Each named turn below is shown by a few rows before and after it. Which turns, in which order, take the first row of each later pair to the second? The first pair is answered.
turn X:
[ -9 -59   3  31  -3  12  45  10  18   3  30  29 -21  -3   3  -1  13  -8
 -24  19  17] -> [-31 -29  -6  34 -34  22   8  -9 -16   2  12  39  -4  20  17  19   3 -21
 -22  41  18]
[  5   2  -6  23 -10 -11 -12   1  -6 -33  16   4  -8  -9   8  24  -6   5
   1   7  27] -> [ 11   5  -2  20  -4  -9 -13   6  -6 -37  16   3 -10 -14   6  24  -5   8
   6   3  22]
[  9  -2  -1  -9  30 -16  46  -7  -7  10  -9 -25  -7  10  13  -7 -13  10
 -15 -31  10] -> [ -5  -1 -13  -3  12 -16  37 -19 -21  15 -14 -18  -2  23  20   1 -19  -1
 -26 -18  18]
turn F:
[  4   8  -3  15 -43  21 -40  -7  11  -7  41  53  12   0   2   2  -3   5
  -1  40   9] -> [  6 -25   7  -3  -5  24  18 -23  17  50   6  34  21 -11 -12 -35  39  -8
 -21   6 -12]
[ 14   2  16 -26  45  -6  33  27   2   4  -5 -27  -9 -12  -1  -8  -6  11
  13 -53 -19] -> [  2  30   4  -1  -9   1 -31  33  -4 -46  24   3  -9  -3   8  28 -41  14
  29  -3  -2]
[  0 -54  14  16   9  -6  27   9  41   1   5   0  -9 -20 -13  -5  10  -2
 -11   3  11] -> [  8 -40  13  19  12 -14  17  23  40 -22  18  -3 -18 -17  -7   8  -9   8
  -1   0  21]
[  9   3 -15 -10  -2 -23 -12  14  17 -42  38  -3 -21  10  -1   7 -29  32
 -10  24  -1] -> [-14 -16 -18 -10 -35  -3 -15 -17  16  -6  20  16  -1   8 -16  -9   4  11
 -28  53 -18]
turn T:
[ 23 -10  -9  -6  30 -12   9  13 -26   4 -47 -12 -11   4  30  33  17  -9
  11 -30  -8] -> [ 18 -45 -14  -3  21 -12  25   6  -4  20 -38  -1 -14  -9  17  17  35 -11
  -9 -17  -6]
[ -8  22 -13 -22   6  -6 -16 -32 -17  22 -28   7  19  -6  -2  -8  -5 -14
  -1  16  -7] -> [  8  24  -5 -34  31 -10   3 -18  -3  22 -19 -10  14  -8  -7 -19 -13  -1
   2  -7 -10]
[ -8  -2 -22  11 -48  -3   3  10   9   9  65  10 -10  47  -5  -1 -63   0
 -26  21  32] -> [  0  17 -16   5 -33  -4   2  19   1  -1  66  -2 -10  55   1   1 -75   7
 -15   3  30]
[-14 -27  12 -22 -18   9   3   8   5  -6 -31  21  16   5 -11  -4  -7  -3
  17 -33 -34] -> [-18 -25  11 -21 -22   9  -2   6   1  -7 -32  22  17   7  -9  -1  -6  -5
  18 -28 -33]
turn A:
[-17  33  22 -45   3  12  14  14 -31   9 -29 -20  13  20  23   2  12 -36
 -13 -15 -21] -> [-19  39  26 -43 -17  25  -9  11 -27   2 -22  -6  21  17  17   3  11 -35
  -7   6 -28]
[ -1 -13 -32  11 -12 -30   0 -17   6  23 -20 -16 -12  12  26  29  17  -3
 -13  24  23] -> [ -1  -4 -32  11 -12 -29  -8 -17  -1  18 -23 -16 -11  15  30  35  14  -5
  -9  22  22]
[  2 -11   9  -6 -17  23 -11  10  42 -13  27   7  18   8  -3  -9 -38  17
   6  10   3] -> [  6 -27   4  -8  -4  13  12  12  48  -1  28  -1  12   8   0 -17 -34  17
  -5  -4   8]

(two turns a pair)
[-18 -27 -22   9  71 -30  20 -14 -16  11 -16  -4 -22  -5  35  28  -2   1
 -26 -16  42] -> [-36  -1 -30  14  40 -18 -16 -28 -41   6 -26  10  -7  11  44  45  -8 -13
 -23  10  42]
X F
[ -4  54 -14 -29  17 -38   8   8 -54 -10  -7 -20  38  18  29  24 -45  14
  26 -30  23] -> [-34  29  -4 -33 -40   9 -13 -33 -41  35 -26  17  76   1  -9  -6   6 -10
  13  21 -19]
A F
[  5  57   0 -29  -4  31 -24  22   4 -21  -5 -36  19   0 -11   6  12  -1
  13 -32 -33] -> [-18 -25 -20 -14 -30  21  17  -1  40  23  10 -18  11  -9 -25 -23  38 -12
 -41  -5 -16]
T X
[-10  10   1   4 -21   0 -15   1  -8  -3   7   8  10  15  -1   0  -8   7
  -3   8  10] -> [ -8  16   6  -6  -6   4  -4  -4 -16  10 -11  -3  16  18  -1  -6  -1   1
  -3  -7   0]
F T
[ -6  24   5 -17  45  16  21  -8 -46  17 -33 -22  20   8  13  -9  15 -17
  -8 -39 -30] -> [-30  13  -8  -1  10  22   3 -26 -52  24 -40   2  23   7  15   2  32 -35
 -18  -3 -27]
T T
[ 18  51  17 -26  -9  32 -14   3 -12  22 -31 -10  44  14 -17 -24  -9   9
   3 -17 -20] -> [ -1  23   6 -13 -40  37 -20 -15  -8  34 -34  13  44   8 -22 -24  10  -6
 -14  13 -17]
T T
[-22  -3  17 -22   1  11  25  -5  10  22 -17   1  20  -1 -18 -16  23 -19
  10 -13 -30] -> [-24  -1  11 -20  10   3  32  -7   1  26 -23  -6  16   7  -8 -11  21 -23
   4 -22 -23]
X A
[ 25  -3  23 -16   7  10   2  15  22  -1   5  -8   4  -9 -19 -21  -4   9
   6  -2 -21] -> [ -7   4  -3   4 -31   7 -26  -6 -10  -1  -9  11  10  13   2   5  -9 -15
 -10  31  -3]
X T
[  6  -8  -1   6 -13   5  12   3  11 -15 -16   2 -27 -11  17  12  11 -26
  -7  38  -4] -> [  7 -12  -3   5  -3  -3  23   3  10  -9 -19  -4 -32  -9  21  11  11 -27
 -10  28  -1]
A A
[ -4  -6 -19 -10  -1   8 -29   0 -31 -31 -32  13  13   5  14  28  26   5
  20  25  -2] -> [ 12  -1 -11 -13   0   6 -32  21 -10 -51  -1   9   9   5   8  23   2  28
  30  21   1]
T F
[-16   0  -1  13  -4  -5   8 -20 -32  18 -30   5  11  -1  -4  16  40 -16
  -9  -2  -6] -> [ -3  37  13   2   3   4 -11  -6 -37  -3 -22  -1  17   4  -4  21  21  -4
  16  -9 -18]
T A
[  0  -3 -38  27 -11 -21 -15   7  -9 -30  -7   3 -19  10  36  33  -2  -3
  30  10  44] -> [  5 -24 -40  20   6 -32  17   8   4 -13   4 -11 -23  16  34  17 -11   5
  12  -8  54]
T X
[-14  40 -25  12 -22 -14  15 -37 -30  10 -20   0   1  30  44  41 -18  -1
  -8  -4   5] -> [ 23 -10   4  -4  17 -11  69 -13  41  26   8  -9 -10 -18   0  -9  11  27
  -6 -30 -20]
X T
[ 26 -38  12  23   4 -13  41  37  -3  22 -17 -16 -11 -17   8 -19  23   5
  13   5  23] -> [  0  -3  -1  28 -34  -1  -1  12 -46  21 -39  -3   8  13  27   4  12 -14
  12  31  27]
X X
[ -1  13  24   5  11  -5  10 -14 -30  13 -17  20 -15   1   0  10 -17   4
  34 -60  31] -> [-21   4  20  11 -25  11  -9 -37 -31  27 -24  41   0   2 -11   9  -3 -11
  25 -26  24]
F F
[ -1   3 -14  -9   5  -6  33  -6  -7  27  -2 -12 -16  10  25   1   0 -23
  -9  -7  16] -> [ -9  12 -20   4 -23  -1   3  -8 -10  11   7   3 -14  13  26  14 -10 -24
  -5  19  23]
F F
[  8 -27   9   8  42 -26  36  13  18 -10   9  -6 -42 -15  -7  20 -12   6
   7   4   1] -> [ -4 -22  -5  13  35 -34  32   6   0  -9   2  -7 -43   0   9  33 -21  -3
   0   5  14]
A X
[-16 -21  -6   0 -13  13  22 -37  -1  44 -24   5  14   1 -11 -19  36 -13
 -21   9 -12] -> [-15  34   2  -5 -28  28 -27 -32 -25  13 -26   7  28  16  -4   3  12  -9
   9  19 -20]
T A
[-24  13  -5 -12  -3   5 -23 -13 -35 -33   6   8   2 -26  10  20 -12   2
 -22  21  -5] -> [-11   2   1 -28  37  -3  18  -7 -31 -10  -9 -15  -1 -31   7   1   1   5
 -28 -17 -11]
F F
[-28   6 -27  -5 -23  15   1 -24   0  37 -14  25  38  36 -13 -14   6 -22
 -45  41   2] -> [ 15  41 -21  -5  39 -22  11  28   2 -23  20 -13   2  42  13   9 -51  16
 -15 -12  31]
F F
[ 13  16  12   6   5 -17 -11  21   2 -34  19  -3 -16 -12   0   3 -16  10
  11   6  -5] -> [ -5  -5  12   8 -27   1 -16  -1   9  -6  15  16  -1 -17 -17 -13  10  -4
  -5  32 -18]
A F
[-19  22  -9   4  -4   7 -26 -34 -47  11 -42  10   6  -6  10  20  15 -13
   1   6 -20] -> [  4  10   3 -10  43  -5  14 -18 -33  19 -42 -13  -5 -19   7   4  21   0
   6 -34 -24]
F X
[  9  -6 -15  20  21 -26   1  -7 -25  -1 -27 -11 -19   4  27  25  -1 -23
  -2 -12  23] -> [ 24  19   6  13  23 -10 -25   8 -17 -23 -19  -7 -14 -13  13  26   2 -13
  31 -11   3]
A X
[  3  -9  16  -8  -4  13 -16  -6   9   9  -5   5  15  21  12  -1  -6  -6
  -1  -5 -12] -> [ 12  -6  19  -9   5  11 -13   1  15   3   0   0  12  17  10   0  -8   0
   5 -12 -13]
X F
